(in the rows, 128 means zero)
Families of rows that turns and mirrors carry onto each other, the same ones carrying the whole set onto itself: the rest of each named row's family, in list order
5 families of 8 rows
Dabam: [104 133  87 137 131 101 172 104  97 109 148  98]
Soriz: [129 135 107 121 127 120 115 123  87 128 127 140]
lufim: [118 121 121 109 145 136 180 126  83 138 159 143]
zer: [113 134 101 135 128  90 179  94  96 111 133 104]
Samik: [160 141  93 117 165 131 146 144 144 119 106 106]
gisa: [110 114  99 128 124 107 164  82  99 111 136 106]
gine: [133  87 113 122 125 118 173 112  87 122 119 101]
rofa: [135 120 129 105 146 147 166 123  96 139 136 156]
Rigu: [124  98 127 129 132 131 192 123  89 109 121  94]
misu: [172 135 116 154 156 146 166 116 139 102 153 119]
nus: [126 128 115 108 154 145 155 121  91 132 156 158]
vodim: [138 139 142 154 154 148 144 150 138 103 147 104]
Guvo: [ 98 138 108 110 158 106 180 129 118 119 160  90]
gabol: [137 108 113 110 157 147 172 124  84 132 140 149]
Rut: [135 137 103 131 129 145 122 140 101 128 135 151]
vop: [165 148  99 126 142 115 146 149 138 128 104 112]
fogo: [112 128 141 135 153 147 149 150 141 102 148  92]
kinev: [ 85 152 119 122 152 116 174 132 130 121 146  95]
dozi: [121 138 144 144 153 149 163 131 138  88 150  98]
vek: [152 141 104 159 154 148 176 113 158 109 141 115]
Lon: [118 129 141 159 152 133 164 148 130  99 149  88]
vako: [177 140 106 148 151 150 170 120 140 121 133 136]
pagov: [138  89 129 109 139 131 187 128  88 125 128 108]
Tuf: [168 134  90 128 159 116 165 139 136 136 101 113]
sisu: [173 137  91 146 164 133 169 119 146 107 137 110]
fozos: [131 141 103 129 123 125 113 139 106 126 112 131]
sapot: [131 119 133 153 146 153 157 131 147  95 151  92]
vep: [152 137 113 134 138 123 107 135 110 127 128 138]
kul: [144 128 109 115 141 140 167 136  91 145 146 159]
basur: [159 130  90 111 146 126 146 138 118 132  89 120]
nepu: [105 154 107 120 165 114 162 139 143 118 148  89]
Mur: [124 120  96 147 117 105 173  96  97  99 131  97]
Mel: [136 152 113 131 138 130 121 139 103 127 121 152]
fuso: [116 132  94 144 136 111 175  87 122 103 137  90]
ved: [ 87 136 115 132 169 123 173 141 126 119 152  94]
Sefus: [171 137 115 144 162 132 174 111 153 110 134 114]
Penuf: [ 89 150  95 128 165 107 173 124 130 124 144  99]
kuda: [141  99 125 110 123 127 182 113  82 111 119 110]
ziz: [156 135  92 130 155 118 131 154 132 138 106 115]
mide: [129  95 119 118 133 137 179 125  79 119 107 119]

Which other rows belong to the same family as Tuf? misu, nus, fogo, pagov, fozos, Mur, Penuf
Which other rows belong to the same family as lufim? Soriz, Rigu, vodim, vako, basur, nepu, fuso
Which other rows belong to the same family as Sefus? zer, rofa, vop, kinev, dozi, Mel, kuda
Which other rows belong to the same family as Guvo? Samik, gisa, vek, Lon, vep, kul, mide

Families of rows that turns and mirrors carry onto each other, the same ones carrying the whole set onto itself: the rest of each named row's family, in list order
8 families of 4 rows
zaz: [119 114 145 102  93 123 110 111 162  98 140 119 112 115 122 159 113 136
 148 152 128 117 119 113 130  94 115 152 146 120 148 123 118 101 115 132]
kiz: [133 171 105 131 131 122 136  81  96 153  91 142 141 122  99 114 136 115
 169 123 162 147 103 142 139 116 123 127 134 117 122 160 120 140 132 122]
Zaro: [149 109 141 130 112 123 119 172 118 125 158 115 125 119 123  96  95 124
 125 154 130 120 119 123 158 109 112 118 112 108 101  94 107 142 121 122]
mibe: [116 176 108 131 127 106 121  73  98 167  82 138 144 125 119 116 131 118
 165 118 156 139 113 136 144 122 126 139 131 125 130 146 107 128 147 120]
Doro: [130 136 107 145 121 136 122 119 103 158  98 116 153 149 150 125 138 133
 112  94 124 137 157 109 102 169 128 103 106 133 130 117 131 111 117 127]
Buzi: [109 116 131  87  88 129 123 122 165 109 134 118 113 115 121 167 122 143
 141 143 126 114 121 128 145 118 123 149 150 132 146 134 127  92 108 112]
mufiz: [153 109 142 138 124 131 108 155 118 118 145 118 130 132 131  87  96 147
 121 155 121 133 119 125 163 105 128 107 117 123 109  98 105 159 133 127]
pidu: [122 165 103 129 133 109 131  85  98 160  88 155 136 129 119 112 132 116
 167 119 163 145 101 144 136 126 117 139 129 119 119 157 116 133 137 117]
Fune: [155 109 153 136 126 123 128 158 112 118 152 122 130 146 118  96 102 140
 121 150 135 139 125 131 161 106 124 122 120 117 102 103 105 159 130 120]
risip: [134 125 102 141 111 145 125 105 110 151 108 117 144 139 157 140 121 131
 105  89 125 140 161 113  94 172 131 105 109 128 140 118 131 120 124 123]
midig: [123 170 105 135 127 113 125  77  92 150  97 144 130 121 105 126 131 126
 169 121 170 142 100 136 138 123 117 145 134 115 130 159 109 141 130 123]
Koti: [133 117 110 129 130 142 125 111  98 135 109 113 141 144 143 132 131 126
 104  83 125 143 161 123  99 173 131 109 110 120 136 118 134 108 115 120]
lolez: [148 108 140 131 129 128 119 164 122 119 149 117 127 132 128  85 101 130
 128 159 127 124 128 136 158  97 123 124 127 117 104 105 108 159 132 127]
Gava: [152 110 138 133 124 117 109 158 113 123 148 116 137 138 134  88  95 131
 125 164 130 127 127 132 165  99 126 111 133 114 102 105 106 153 128 125]
Zel: [113 119 134  90  92 109 121 114 155 118 143 114 112 125 113 175 121 132
 150 146 119 117 106 117 142 119 114 147 152 117 149 130 124  98 106 122]
gane: [118 143 102 145 118 139 120 108 105 139 108 126 150 150 146 115 134 141
 114  86 125 136 149 121  87 177 131 104 110 113 128 121 132 126 120 122]
Zam: [125 129 110 144 115 149 127 108 112 150 110 113 140 139 145 132 132 128
 111  85 125 139 167 118  96 168 135  96 106 129 136 127 138 115 127 124]
tuga: [122 167 108 135 134 128 130  82 111 160  90 148 122 122 114 108 130 124
 171 119 168 143  99 148 155 125 128 133 130 124 123 157 115 137 132 127]
nozu: [124 118 133 108  85 110 113 122 165 112 136 113 114 121 121 163 114 127
 147 147 132 109 129 104 151 108 117 161 151 124 150 125 122  97 105 124]
taf: [114 117 128  94  87 116 122 114 164 114 135 111 111 125 111 170 126 139
 140 147 126 103 125 110 138 113 112 143 137 124 151 123 122 101 102 119]
kunol: [162 111 152 137 115 128 129 153 115 117 147 117 131 125 129  85  97 133
 129 155 122 126 118 135 163 106 126 110 135 114 108 102 115 157 133 128]
mubub: [132 118 123 144 106 149 127 108 108 154 104 115 147 154 146 132 132 128
 110  85 123 132 151 119  95 168 140 104 105 130 136 116 130 114 120 122]
fud: [152 116 143 132 121 122 116 160 123 118 142 109 129 126 128  91 104 138
 119 168 131 126 136 121 164 105 112 128 123 105 105  84 109 153 125 122]
Buvi: [122 116 134  97  85 113 127 121 165 106 142 122 103 120 117 167 117 137
 142 151 128 119 123 112 137 112 121 145 143 117 145 123 130  89 104 117]
getam: [139 128 104 137 112 150 134 111 103 142 104 114 143 143 151 129 122 125
 113  87 118 131 155 123  90 172 138 105 112 131 140 124 138 123 110 118]
muva: [118 121 126 109  82 124 124 113 170 105 130 117 103 130 111 170 113 123
 135 150 131 116 115 112 144 114 112 146 148 124 146 123 129  95  98 120]
rebop: [115 169 105 138 130 110 119  87  99 166  90 142 133 122 120 122 137 100
 160 113 161 149 101 129 138 120 124 123 130 130 137 160 119 134 141 107]
zapi: [125 165 106 137 134 113 119  88  99 161  91 144 147 116 108 115 141 115
 170 121 168 138 101 140 141 126 118 137 135 121 113 151 115 137 139 129]
laz: [131 123 102 137 119 159 115 119 105 144 111 115 154 134 155 127 124 120
 112  93 132 142 161 116 101 172 134  98 107 126 134 117 136 127 114 121]
galal: [125 167 103 125 128 118 130  89  99 157  81 147 144 119 113 113 138 121
 161 120 153 147  95 143 148 114 121 134 136 115 120 152 106 127 146 123]
Rop: [151 108 141 137 129 129 122 159 106 112 140 111 132 130 129  84  99 130
 123 151 134 115 129 127 167 100 119 120 136 102 105  99 113 159 135 117]
lanu: [128 110 135  93  87 121 131 117 164 106 133 116 113 120 109 169 119 130
 137 146 113 114 114 119 136 113 106 148 144 132 151 129 129  96 103 122]

Which other rows belong to the same family as pidu? lolez, Zam, Buvi
Which other rows belong to the same family as tuga? Buzi, Fune, Koti
Which other rows belong to the same family as mubub? muva, galal, Rop
Which other rows belong to the same family as lanu? kiz, kunol, getam
Which other rows belong to the same family as mufiz? midig, Zel, laz
Which other rows belong to the same family as Gava? risip, taf, zapi

Families of rows that turns and mirrors carry onto each other, the same ones carrying the whole set onto itself: the rest of each named row's family, in list order
5 families of 8 rows
ganid: [ 92 118 171 123 130 127 151 113 121 109 130 129 108 120  99 141 138 134
 148 157 147 151  93 131 114 127 128 156 128 126  79 103 137 157 108 131
 113 139 140 108 134]
bepeg: [135 129 164 162 137 161 115 119  90 117 127 114 109 144 130 123 116 124
 164 115 130 150 129 115 127 132 139 104 101 106 129 113 151 152 109 101
 107 119  89 139 149]
ziguv: [130  93 144 127 158 131 113 118 137 133 160 133 106 122  98 157 114 122
 129 175 147  94 102 116 107  94 124  90 107  96 139 131 155 153 109 127
 136 139 133 137 148]
Nudi: [140  89 146 127 174 129 119 124 134 143 161 123  98 111  97 162 113 131
 134 161 153 101  95 125 113 101 119 110 104  88 130 139 150 147 107 123
 124 147 133 142 147]
gireb: [158 133 131 122 148 103 127 137 110 124 137 145 116 156 129 160 105 134
 129 156 148 146 138 150 108 149 132 146 105 140 118 112 113 121 126 120
 164 125 107 165 127]
tivim: [174 103 123 123 145 126 102 127 130 156 130 101 137 138 122 123 107 146
 107 111  92 133 148 102 123 133 111  79 120 117 167 135 112 126 135 121
 153 127 100 136 152]
Seko: [150 135 130 114 141  81 119 146 116 116 139 141 117 139 118 156 112 139
 143 143 147 129 130 145 116 150 144 139  93 161 129 110 121 126 144 122
 168 145 117 156 140]
Lavid: [ 99 136 140 112 102 133 154 118 128 126  98 103 133 141 122 120 144 163
 147  95  93 164 150 128 123 141 121 136 123 144 107 102 102 108 125 109
 133 119 121 132 127]
tulit: [125 104 104  98 138  98 159 115 161 143 134 111 124 123  96 135 140 145
  94 147 107 116 114 142 140 115 113 137 152 115 116 116  99 120 118 151
 147 149 158 118 135]
lemeg: [106  91 147 120 113 168 149  97 131 121 140  89 122 113 120 112 149 153
 112 125 105 126 134 103 120 103 105  98 148  92 130 123 140 144 114 138
  90 126 125  95 156]
Parut: [107 100 144 128 129 176 148  96 139 142 122  91 117 114 115 119 143 142
 125 123  95 135 115 100 116 102 108  97 160  81 124 126 132 147 100 129
  91 119 127 105 145]
kisul: [111 131 142 112 100 130 133 115 127 127  89  97 133 137 133 123 142 152
 145 100 104 173 125 136 118 152 139 126 132 149 117 101 100 100 126 120
 129 120 110 116 123]
niver: [128 124 168 144 128 165 113 121  91 127 128 117 131 125 143 136 119 146
 175 114 144 154 129 106 117 133 135 105  93 107 123 120 158 156 120  99
 118 119  99 148 155]
Seli: [124 112 100 100 151 110 147 112 161 150 128 119 127 107 115 159 151 149
  99 158  92 124 129 136 127 119 119 131 144 139 115 120 107 109 132 153
 147 139 157 121 133]
nefib: [120 100 107  87 141  93 160 109 152 133 139 119 129 128 103 139 142 149
  95 159  93 120 105 137 131 119 113 128 150 124 120 123 107 114 133 138
 137 146 151 131 132]
tatiz: [ 84 125 173 131 126 130 146 110 128 111 130 124  90 114 112 163 136 142
 153 156 155 141  89 123 114 124 136 145 135 121  82  92 128 136 117 133
 118 142 140 124 136]
rukiv: [149  98 131 130 166 128 127 124 130 131 174 133 103 113 100 155 113 128
 124 167 132  94 119 106 116  98 111 115 117  89 134 136 155 170 121 132
 131 145 132 154 156]
kigek: [134 126 169 145 130 165  98 128 105 113 127 110 111 133 134 143 114 132
 178 111 130 150 133 107  96 133 141 114  98 118 131 122 156 146 127 104
 109 120  89 152 142]
nor: [135 134 165 155 130 165 108 134 104 125 124 107 111 123 128 136 112 128
 178 108 150 151 143 105 100 129 141 112  99 116 129 113 151 161 112 112
 124 118  92 132 154]
Pum: [159 105 117 119 140 142 114 143 123 153 133  98 144 138 112 118 121 146
 110 107  80 135 143 128 112 112 112  79 118 116 156 138 121 128 126 116
 155 122 117 155 159]
butu: [100 101 144 117 121 157 135 104 150 134 127  83 122  95 102 117 151 145
 140 108  93 123 110  95 126  98 119  98 145  96 130 126 141 148 118 131
  93 146 138  99 155]
Buge: [135 118 173 143 120 147 112 128  99 107 131 105 110 144 113 117 103 126
 170 107 144 143 116 108 101 128 130 111 102  97 136 116 147 161 116  98
 113 122  87 144 149]
miz: [127 142 134 108 112 126 153 121 114 118  93  97 129 129 131 116 147 154
 138  88  91 174 145 126 127 153 125 148 141 146 113 103 104 119 138 122
 118 120 111 125 137]
tud: [160 153 124 120 156 107 120 136 124 130 139 141 117 137 125 156 114 140
 147 154 144 140 134 139 101 141 137 143  99 156 114 101 120 118 133 108
 167 130 106 152 147]
Mipit: [124 114 109  95 140  94 159 114 159 130 127 119 110 119  86 140 137 135
  92 159  96 117 119 130 112 115 116 125 154 135 130 114 100 112 128 150
 144 140 145 113 135]
Pefof: [171  99 103 122 145 137 103 134 136 149 126 101 139 126 109 125 103 136
 112 106  97 123 135 116 121 123 113  88 125 112 166 139 123 114 134 125
 153 119 101 153 148]
lovis: [163 119  99 116 138 130 119 125 130 150 129 105 129 126 127 129 113 146
 119 113  90 119 155 107 117 123 124  74 123 116 175 133 121 114 138 117
 148 124 102 152 153]
Poti: [103  91 139 131 123 166 137  99 138 130 123  69 115 117 126 124 156 142
 127 116  99 125 115 107 118 100 109 103 142  79 133 125 143 143 103 143
  95 123 116 111 158]
vebir: [150  94 145 130 171 131 128 120 120 134 145 123 105 120 107 158 103 135
 122 175 151  92 106 111 114  94 130 108 117  92 143 126 163 146 102 135
 138 137 131 128 159]
Boni: [169 112 104 110 146 126 120 127 125 147 129 108 149 135 119 108 116 140
 113 110  80 125 160 117 116 125 115  92 115 119 170 143 129 137 126 118
 141 122 107 139 150]
bup: [ 91 132 174 120 127 127 149 111 135 107 137 118 105 126 127 155 152 140
 157 149 141 143 108 134 113 124 140 158 120 120  83  99 133 151 110 132
  98 148 149 115 131]
gif: [144 147 130 118 159  90 128 143 118 136 117 143 116 135 113 157 107 127
 150 145 137 142 113 136 110 141 144 133  98 157 121 108 119 126 133 108
 171 132 119 165 131]
Bak: [ 95  81 151 116 112 150 147 105 130 129 119  92 119 112 106 117 143 139
 119 119  93 128 117 101 130 104 113  94 151  89 139 131 130 153 114 143
  91 128 135 110 139]
zibob: [161 138 133 114 145  97 121 148 128 124 141 154 127 137 105 155 102 133
 144 141 141 141 132 149 116 146 142 141 108 155 121 114 110 127 138 114
 161 140 135 156 123]
fipe: [122 107 108  78 133  96 153 122 162 136 129 118 132 104 100 145 138 155
 104 152 109 114 117 130 105 118 115 128 150 138 126 119 104 117 138 147
 151 143 154 123 135]
pobo: [100 126 157 124 127 116 146  92 138 105 125 129  93 108 118 159 135 132
 158 160 157 131 105 118 120 134 136 161 131 122  93  97 135 142 120 134
  97 143 126 114 122]
Guk: [104 143 130 107 100 129 140 116 129 123 112 111 132 126 127 115 153 148
 145 100  89 177 143 128 116 155 124 124 133 150 112 108  92 127 146 113
 123 125 110 132 135]
Sadi: [ 85 130 154 116 124 133 168 112 121 104 128 127 104 110 108 152 152 134
 165 153 144 134 102 137 111 117 140 159 124 127  87 101 142 141 109 131
 105 136 145 128 137]
Maza: [156  97 134 128 168 127 110 120 124 133 163 124 106 108 108 154 114 119
 118 175 148 107  96 114 112 111 131  98 125  93 148 135 153 164 122 141
 125 145 121 133 158]
Razal: [120 142 128 116  94 131 139 117 133 118 101  99 139 147 131 118 142 137
 139  97  86 167 150 126 124 145 134 138 143 146 118  96 105 123 138 133
 127 121 111 129 129]

Which other rows belong to the same family as tatiz? bepeg, Lavid, tud, Boni, Bak, fipe, Maza
Which other rows belong to the same family as zibob? Nudi, tulit, kigek, Pefof, Poti, bup, Razal
Which other rows belong to the same family as gif? ganid, lemeg, niver, Mipit, lovis, vebir, Guk

Families of rows that turns and mirrors carry onto each other, the same ones carrying the whole set onto itself: the rest of each named row's family, in list order
5 families of 8 rows
Mufe: [ 96 114 112 141 132 108  97 144 119 109  88 146 142 144]
Riri: [108 124 167  98 125 133 101 136 136 111 133 156 140 121]
fiz: [131 101 152 175 122 116 131 160  98 107  91 175 111 148]
Sivo: [128 162 166 130 131 147 157 122 125 113  92 188 114 155]
nup: [106 160 111 135 124 131 119 130 136 121 154 146 112 148]
tos: [107  87 134 146 147 128 103 153 134 109 137 142 118 124]
ragor: [147 102 185 121 139 146 121 158 110 120 104 161 122 138]
Vuku: [ 91 129 119 123 115 142  98 124 119 108  89 162 140 124]
bolu: [122 110 145 150 122 110 124 159  86 125  77 182 109 146]
bilos: [140  85 163 119 127 114 130 151 106 119  97 152 117 137]
Ruret: [121 174 112 147 132 127 123 127 124 111 152 166 110 153]
zopu: [136 159 112 164 127 116 137 120 124  99 102 177 128 167]
vite: [141  84 174 148 140 135 122 161 113 119 127 158 101 134]
tav: [ 84 101 139 142 126 132 101 161 111 114  92 154 144 123]
Sogul: [121 145 122 163 132 113 108 139 142  93 156 150 122 137]
Mege: [161 150 161 152 140 151 152 132 119 111 111 186 117 158]
zaze: [100  99 117 170 127 109 109 152 120  94  98 160 127 137]
gisav: [ 84 115 119 149 128 122  99 159 118 105  89 173 136 127]
kesan: [137 144 152 132 166 170 123 133 134 128 149 162 112 142]
Rinu: [130 152 108 150 108 133 150 115 134  94 105 167 113 155]
petu: [110 167 141 148 169 149 141 137 134 125 147 168 117 143]
nekol: [112 129 140 134 132 123 132 124  97 132  58 176 119 142]
ler: [115 158 166 113 149 161 132 128 132 131 133 166 105 143]
Bafi: [108 150  98 143 153 136 109 123 142 115 140 151 124 151]
Ropa: [110 158 163 139 157 160 143 142 135 138 144 156 106 143]
sobel: [112 102 140 142 117 111 115 155  86 129  80 156 119 142]
patem: [126 129 154 158 177 130 128 143 133 127 150 144 102 139]
tulip: [135 114 151 151 117 108 127 151 101 107  68 170 132 157]
motim: [135 145 155 156 139 159 172 132 133 111  96 175 113 143]
dov: [141 136 115 182 114 140 127 131 119  81 109 175 115 139]
sape: [109  87 161 118 135 132 116 158 130 107 112 150 142 114]
kudi: [145  92 170 113 139 118 131 155 116 125 114 168 103 135]
dufeg: [110 101 142 116 154 147  92 152 128 121 118 136 131 127]
defon: [125 121 186 109 144 113 138 132 117 137 103 166 120 142]
kepur: [ 95 161 117 111 137 139 116 117 143 121 135 152 113 148]
togit: [109 166 117 132 119 121 140 109 134  99  93 176 120 158]
nal: [148 157 116 143 124 139 150 112 127  91 119 179 107 147]
nerem: [139 152 141 147 158 163 166 122 136 105 117 181 111 139]
Geli: [106  91 146 114 144 132 103 158 145 106 125 158 133 113]
zuva: [148 125 149 178 162 158 147 135 114 115 105 173  93 138]

Which other rows belong to the same family as petu? bilos, Ruret, tav, sobel, sape, nal, nerem
Which other rows belong to the same family as Mege? Mufe, ragor, zopu, kesan, Bafi, tulip, dufeg
Which other rows belong to the same family as tos? fiz, Sivo, vite, zaze, ler, kepur, togit

